Rotation paths and how fast each direction turns (degrees a step):
Each turn is a multiple of 5 degrees from 10 to 175, or 0.
Each row of a path follows its step; steps can be skipped.
Path 1:
step 7: | -10 |  -5 |  -1 |   9 | -16 |  -1 |  -4 |  -8 |  -9 |   2 |   5 |   3 |   8 |   6 |  -5 | -14 |  14 |   4 | -13 |  -4 | -14 | -15 |  12 | -12 |  17 |  14 | -14 |  10 |   3 |   3 |  15 |  -1 |   0 |   8 | -10 |  14 |  -2 |  -7 |  -6 |  -5 |  12 |   6 |   5 |  10 | -12 | -21 |  -9 |  -4 |  -3 |   4 |  11 |   4 |  21 |   2 |
step 15: |  13 | -17 | -10 |  -2 | -19 |  -4 |   3 |   6 |  11 |  13 |   2 |  -2 |  -1 |  -7 |  -4 |  -4 |   9 |  -9 |  -6 |   2 |  -5 | -10 |   7 |   5 |   0 |   1 |  -7 |   4 |   7 |  -4 |  16 | -11 | -16 |  -9 |   6 |   8 |  -9 |   0 |  -9 |  -9 |  -3 | -12 |   5 |  20 | -20 | -14 | -12 |   8 |  -4 |  18 |   3 |  12 |  18 |   4 |
step 20: |  -3 | -11 | -15 |  -2 | -10 |   2 |  10 |  -4 |  -8 | -13 |  14 |  18 |   4 |  -8 |  -5 |   4 |  20 |  -4 |   2 |  12 |  -8 | -17 |  -4 |  -8 |  -6 |   0 |   2 | -10 |  13 |   1 |  14 | -10 | -10 | -15 |  -3 |  19 |   8 |  -9 |  -1 | -14 |  11 |   5 | -10 |   9 |  -1 |  -4 |  -8 |  14 |  -6 |   6 |   2 |  -3 |  17 |   5 |
step 24: |  -8 |  -5 | -15 |  -6 |   2 |  -9 |  12 |   9 |   4 |   0 | -20 |   3 |  -3 |   1 |   9 | -12 |  11 |  -6 |   8 | -12 | -16 |   3 |  -4 |  14 |   1 | -15 |   6 |  12 |   9 |  -9 |  -5 |   1 |  -1 |  -9 |  -8 |  15 |  -7 |  -7 |   3 | -14 |   1 |  -4 |  -1 |  14 | -19 |  -8 |   2 | -13 | -19 |   8 |  -2 |  12 | -13 |  11 |
step 28: |   8 | -30 |  -8 |   0 | -10 |   1 |  -1 |   2 | -18 |  -8 |   4 |  10 |   4 |  10 | -12 |  10 |  15 |   3 | -21 |   3 | -16 | -16 |  10 | -10 |  12 |   0 |  -4 |  19 |   6 |   9 |   7 |   9 |  -4 |   0 |   0 |   9 |  -3 |  -9 |   1 |  -7 |   0 |  -2 |  -9 |  11 |   0 | -13 |  -3 |   6 |   1 |  -7 |   8 |  14 |   6 |   8 |
step 31: |   1 |   2 | -12 |   1 | -16 |   6 |  -5 |  -5 | -13 |  -2 |  -7 |  17 | -10 | -20 |  -3 |  -4 |  21 |  -1 |  21 |   5 |   8 | -14 |  12 |  -9 |   3 | -10 |  -5 |   0 |  10 |  13 |  12 |   5 |   4 |  -2 |   0 |   5 |  -2 |  14 |  -1 | -17 |  -7 | -18 |  -4 |   9 |  -5 |  10 |   7 |  15 |  -6 |   7 |  -4 |   0 | -13 |  -2 |
step 32: | -11 |  13 |  -4 |   5 |  -4 |   1 |   7 |  -5 |  -9 | -12 | -11 |  18 |  -3 |  -6 |   1 |  -1 |   5 |  -4 |   1 |   7 | -17 |   3 |   1 |   7 |   3 | -14 | -12 | -14 |   5 |  -8 |   2 |  -5 |  -5 |   9 | -16 |  21 |  10 | -12 |   5 |  -1 |   9 |  -3 |   6 |  18 |   7 |  -6 |  -4 |   2 | -21 |  15 |   3 |  16 | -16 |   7 |
Speeds:
|  0 |  4 | -3 | -2 |  0 | -2 | -5 |  0 |  2 |  0 |  2 |  1 |  0 |  5 |  1 |  1 | -4 |  1 |  3 |  0 | -5 | -3 | -3 |  0 | -1 | -3 | -3 | -3 | -2 | -1 |  4 |  3 | -2 |  4 | -4 |  2 | -2 |  5 |  1 |  1 |  0 |  3 |  2 | -1 | -5 | -1 | -1 | -1 | -2 |  3 |  1 | -5 |  0 |  2 | | 145
| -1 | -3 | -2 |  2 |  6 |  0 | -1 | -1 |  1 |  1 | -4 |  1 | -2 | -1 | -1 | -2 | -2 |  0 | -2 |  2 |  2 | -3 |  1 |  0 |  6 | -2 |  0 |  3 |  2 |  0 |  4 |  1 |  2 |  4 |  2 | -3 | -2 | -2 |  2 | -4 |  0 |  4 |  3 |  0 | -4 | -4 |  2 |  1 |  2 | -4 | -5 | -3 | -3 |  0 | | 155
|  0 |  1 | -6 | -1 | -1 |  2 |  3 |  1 |  0 | -1 |  4 |  1 |  0 |  1 |  1 |  0 |  3 | -5 |  0 |  2 | -5 |  2 | -2 | -4 | -1 | -3 |  1 |  0 | -1 | -2 | -2 |  4 |  1 | -1 |  3 |  1 | -1 | -8 |  4 |  1 |  0 |  0 | -2 | -2 |  3 | -2 |  3 | -2 | -3 | -6 |  0 | -2 | -1 |  3 | | 175
|  7 | -4 |  0 | -2 |  0 |  0 |  1 |  0 |  5 | -1 | -1 | -7 | -2 | -2 |  3 | -2 |  0 |  1 | -1 | -3 | -3 |  0 |  1 | -3 |  4 |  0 |  0 | -2 |  1 | -1 | -3 | -1 |  1 |  0 |  0 | -2 |  3 |  0 | -3 |  3 |  5 | -2 | -3 | -2 | -2 | -4 | -2 |  2 | -4 |  1 |  1 | -3 | -4 | -2 | | 35
| -1 |  3 |  3 |  0 |  2 |  2 |  2 | -2 | -3 |  3 |  2 |  1 | -1 |  4 | -5 | -1 | -1 |  3 | -3 | -1 | -7 |  3 |  5 |  1 |  1 | -2 | -4 | -2 |  1 |  3 | -3 | -1 |  4 |  5 |  0 |  3 |  0 |  1 |  0 |  0 | -1 | -5 |  0 | -3 |  1 | -3 |  2 |  3 |  0 | -1 | -1 |  0 |  1 | -2 | | 70
